One vector is turned by the same rotation once a tick. Each row is the vector after some number of ticks, and that number follows the row.
The counts run from 0 to 224.
[-30, 259, 77, -170, 21, -133, -304, 115, -209, -315, -242, -10, -255, -203, 124, 79, 91, 233, -237, -221, 198, 38, -387, -216, -12, -235, 63, 123, 360, -270, -312, 106]
177
[-407, -44, 356, 97, -27, 199, 22, 33, 144, -16, 265, 317, 161, 178, -16, 40, -25, -218, 154, -157, 48, -265, -188, -72, -61, 157, -170, 193, -210, 558, -40, -195]
121
[83, 381, 177, -148, 68, -217, 282, -269, 135, 224, 4, -25, 84, -27, -264, -68, 250, 31, 104, 204, -160, 27, -437, -24, 174, -8, -417, 255, 156, -52, 150, -21]
36
[18, 110, 13, 12, -126, -184, 23, -74, -48, -94, 121, -72, -71, -118, 273, -241, 192, 265, -63, 160, 460, 365, -86, -433, -12, -6, -133, 85, 500, 182, -153, -87]
193
[336, 1, -47, -149, 154, -112, -7, -129, 59, -214, -167, -218, -178, 196, 356, 129, -136, 38, -307, -272, 147, -84, -9, -19, -636, 427, 50, 190, 114, -52, 120, 46]
87
[-29, 339, -199, -13, -72, -114, 74, -57, -313, -357, -89, -39, 32, -428, 47, -143, 39, 360, 11, 70, 406, 296, -305, -327, -12, -206, 175, -93, 380, -43, -234, 180]
185
[44, -142, -100, 358, -104, 93, -163, 408, -215, 26, 75, 37, -152, -117, -219, -120, -353, -175, 3, -18, -172, -304, 46, 319, 269, 115, -130, 43, -351, -209, 180, 385]
148
[-424, -144, 221, 158, -127, 388, -275, 431, -183, -256, -341, -83, -228, 214, -164, 146, -332, -33, -103, -15, -141, -291, -321, -8, 259, 48, 79, 63, -76, -36, 27, 134]
160
[-85, 125, -25, -125, -185, -166, 328, -154, -69, -143, 75, -166, -343, -73, 222, -208, 143, 165, 126, 222, 228, 47, -496, -326, 69, 159, -183, 468, 88, 207, -231, 205]
192
[-74, -93, 162, 83, 287, -120, 69, -174, -143, -149, 154, 289, 64, 54, 178, -88, -23, -240, 23, -463, 202, -312, 325, -240, -470, -72, 44, -309, 10, 43, -266, 29]
104
[472, 235, 183, -387, -29, -15, -147, -74, 88, -246, 68, -146, 389, -444, -64, 29, 362, 94, 166, 83, 144, 113, -158, -33, 101, -244, -100, -120, 222, 74, -277, 133]
25
[153, 82, -152, -205, -45, -35, 119, -176, -637, 3, -125, -49, 98, 261, -11, -170, 17, 160, 148, 371, 74, 42, -184, -108, 66, -166, 67, -363, 325, 82, -79, 172]
6
[212, -269, 206, -340, -310, 99, 265, -214, -63, 41, 42, -227, 108, 113, -179, -252, 56, -92, 354, 53, 94, -159, -40, -135, 127, -558, -340, 55, 121, 50, 41, 314]
19
[-162, -182, -5, 204, -256, 204, -519, 556, -221, -5, -148, -171, -50, -158, -32, -130, -295, 82, -164, -22, 203, -127, 139, 128, 358, 104, 6, -397, 259, -26, 89, 60]
155
[196, -318, -103, -133, -73, 98, -43, -22, -480, -259, -239, 32, 174, -86, -126, 65, -169, -47, 174, 320, -2, -325, -282, -339, -123, -37, -150, 136, -101, -110, 134, 394]
4
[-22, -126, 181, 90, -153, 43, -220, 50, 677, -149, 58, -302, -13, -176, -179, 231, 61, 77, -64, -39, -226, 217, -255, 114, 34, 51, 69, 250, -49, -273, 344, -9]
55
[298, 54, 234, 19, 71, -217, 122, -38, 257, 231, 102, -313, -45, -156, 80, -380, 137, 0, -168, 175, -225, 60, 267, 70, 306, 152, -221, -124, 310, -27, 224, -346]
49
[-247, -297, 166, 138, -180, 154, 19, -209, 154, -460, 131, -33, -38, -50, 74, 181, 218, 85, 336, 343, -176, 263, -258, -427, 3, -140, -160, 269, -98, -31, -86, 242]
199
[72, 94, -211, -22, 22, -19, 443, -63, -192, -65, 9, 11, -198, -232, 53, -274, -12, 155, 15, 283, 414, -99, -324, -479, -2, -49, -102, 252, 31, -89, -62, 72]
188
[116, 361, -99, 133, -215, 72, -353, 349, -319, 108, -174, -62, -146, -16, 33, -118, -308, 158, -325, 9, 240, 128, -196, 294, 412, 131, 221, -235, 276, 68, 139, -104]
154
[87, 228, 476, -137, 201, -77, -89, -104, 230, -43, -63, -238, -19, 120, -2, 153, 154, -44, -203, 223, -526, 153, -129, 102, 218, 338, -145, 310, 85, -58, 184, -407]
52
[-169, -105, 356, 39, 9, 82, 77, 59, 560, 35, -109, -216, 65, -74, -240, 197, 43, -84, 11, 222, -388, -36, -229, -187, 99, 183, -123, 243, -81, -63, 405, -308]
51
[199, 258, 73, -8, -106, 107, -127, 263, -254, 6, -278, -77, -390, -9, -74, -87, -373, -107, -406, 226, 25, -502, -254, 53, 96, 239, -85, 309, 25, 67, 264, -30]
157
[-208, -313, 61, 139, 252, -76, -75, -88, 2, -65, -127, -147, 149, 67, -120, 107, -80, 18, -204, -259, -239, -70, 274, -189, -300, 176, -11, -405, 194, -490, 311, 5]
73
[215, 18, -270, -69, -214, -357, -142, -201, -424, -126, -171, 83, -154, 57, 202, -89, -94, 148, 34, 213, 151, -98, -516, 109, -108, -40, -166, 227, 130, 21, 11, 496]
1
[254, 77, -274, -76, 167, -75, 156, -111, -17, 126, -221, -274, 62, 113, 46, -140, -200, 153, -355, -87, 217, 130, 207, -42, -228, 299, 352, -324, 264, -210, 214, -23]
80
[124, 226, 343, -283, 181, -80, -25, -150, -35, -52, -46, -62, 310, -151, -129, 80, 402, 85, 227, 34, 23, 105, -301, 2, 336, -255, -200, -153, 278, 110, -315, -217]
29
[50, -61, 400, 105, 293, -345, -54, -552, -122, -13, 102, 183, 72, 160, 155, -1, 460, -23, -83, 281, -249, 275, 216, -99, 307, -85, -322, -42, 183, 45, -210, -159]
213
[-30, -393, 162, 116, -141, -52, 47, -66, 84, -418, 89, -82, -12, -146, 49, -151, 124, -27, 208, 231, -1, -197, 77, -616, -220, -90, -403, 331, 78, -149, 15, 158]
195
[-292, 3, 98, 287, -26, 23, -162, 84, -289, 192, 14, 241, -117, 185, -229, -18, -222, -255, -77, 43, -309, -268, 46, 326, 401, -76, -159, 48, -373, -84, 100, 126]
144
[375, 18, 28, -17, -137, -139, 241, -266, -69, -84, 337, -10, -105, -164, 267, -169, 387, 257, 8, 362, 31, 425, 115, -259, 165, -108, -94, 65, 213, 110, -62, 123]
201
[-181, -130, -102, 44, -94, 283, 45, 179, -356, -49, -94, -141, -259, 161, -85, 23, -257, 72, 61, 68, 50, -132, 27, -181, 474, -416, 342, -236, 227, -252, -109, 146]
167
[282, 268, -76, -17, 77, 172, 59, 147, -602, -34, -150, -90, -479, 123, 26, -144, -220, -13, -210, 192, -172, -190, 91, -141, 331, -208, 270, -170, 181, -191, -54, 15]
166
[-132, -308, -286, 14, -65, 39, 314, -118, 224, -113, 131, -203, -70, 302, 183, -46, -190, 77, 95, -366, 131, 148, 247, 8, -356, -237, 325, -251, -67, -52, -49, 380]
93
[160, -369, 148, 158, -187, -20, 258, -219, 89, -26, 265, -13, 167, -296, 108, -226, 304, 110, 246, 290, 160, 317, 312, -454, 118, -212, -40, -97, 82, -74, 138, 118]
202
[43, 249, 17, -135, 91, 34, 4, -100, -387, -261, -81, 122, -75, -277, -74, 112, -21, 137, -18, -56, 161, 107, -290, -602, -7, -350, 70, 28, 336, -339, -120, 38]
181
[12, -185, 376, 50, 75, -261, -172, -26, 188, 10, 89, -9, 293, -284, -259, -122, 320, -110, 296, -42, -164, -144, 120, -245, 154, -88, -518, -215, 225, -57, -117, 50]
34
[-103, 357, 300, 135, -15, -123, -539, 105, -107, -66, -59, 282, 89, -75, 46, 183, 83, -205, -265, -153, 47, 117, -252, 482, 270, 8, 184, 38, -230, 423, 24, -228]
138
[-235, -176, 50, -152, 78, 336, 146, -141, 240, -257, -116, -40, -71, 402, 19, 371, -111, -92, -64, -209, 48, -178, -122, -321, -494, -99, 345, 1, -170, 28, 56, 108]
90
[-124, -330, -30, 172, 179, -51, 172, -286, -19, 103, -70, -38, 201, 101, -78, 5, 184, 56, 215, 455, -200, 159, 93, 309, 371, 299, -356, -111, -258, -28, -78, 128]
222
[-209, -458, -70, 65, 189, 185, 235, 29, 3, 43, -196, -321, 141, 157, -91, -11, -221, -24, -171, -115, 140, -64, 329, -295, -258, 109, 220, -526, 72, -185, 93, -89]
81
[-292, -4, -34, 123, 210, 93, 364, -31, -92, -87, 311, 355, 220, 87, -47, -43, -62, -269, 260, -161, -108, -252, -78, -64, -385, 33, -155, 61, -407, 342, -59, 125]
113
[-220, 355, -79, 218, -140, 42, -102, 85, -170, 247, -36, 303, -146, 75, -407, 71, -228, -92, -193, 70, 46, 10, -457, 370, 289, -116, 74, 96, -378, 35, 310, 193]
145
[-351, -121, -65, 250, 63, 282, -140, 366, -376, -40, -202, -54, -116, 61, -108, -65, -327, -207, 40, 103, -171, -327, -182, 231, 401, 213, -89, -55, -303, 26, 37, 9]
152
[70, 180, 152, -53, 306, -43, -33, -186, 240, -70, -173, -307, 68, -154, -111, 417, 134, 24, -274, 159, -379, 223, -119, 181, 149, 184, 309, -85, -77, -287, 131, -373]
60
[-75, -326, 291, 79, -86, 76, 56, 59, 495, 363, 114, -305, 58, -106, -253, -135, 93, -45, 1, 95, -169, -101, 117, -146, 253, 33, -217, -89, 168, -186, 434, -338]
50
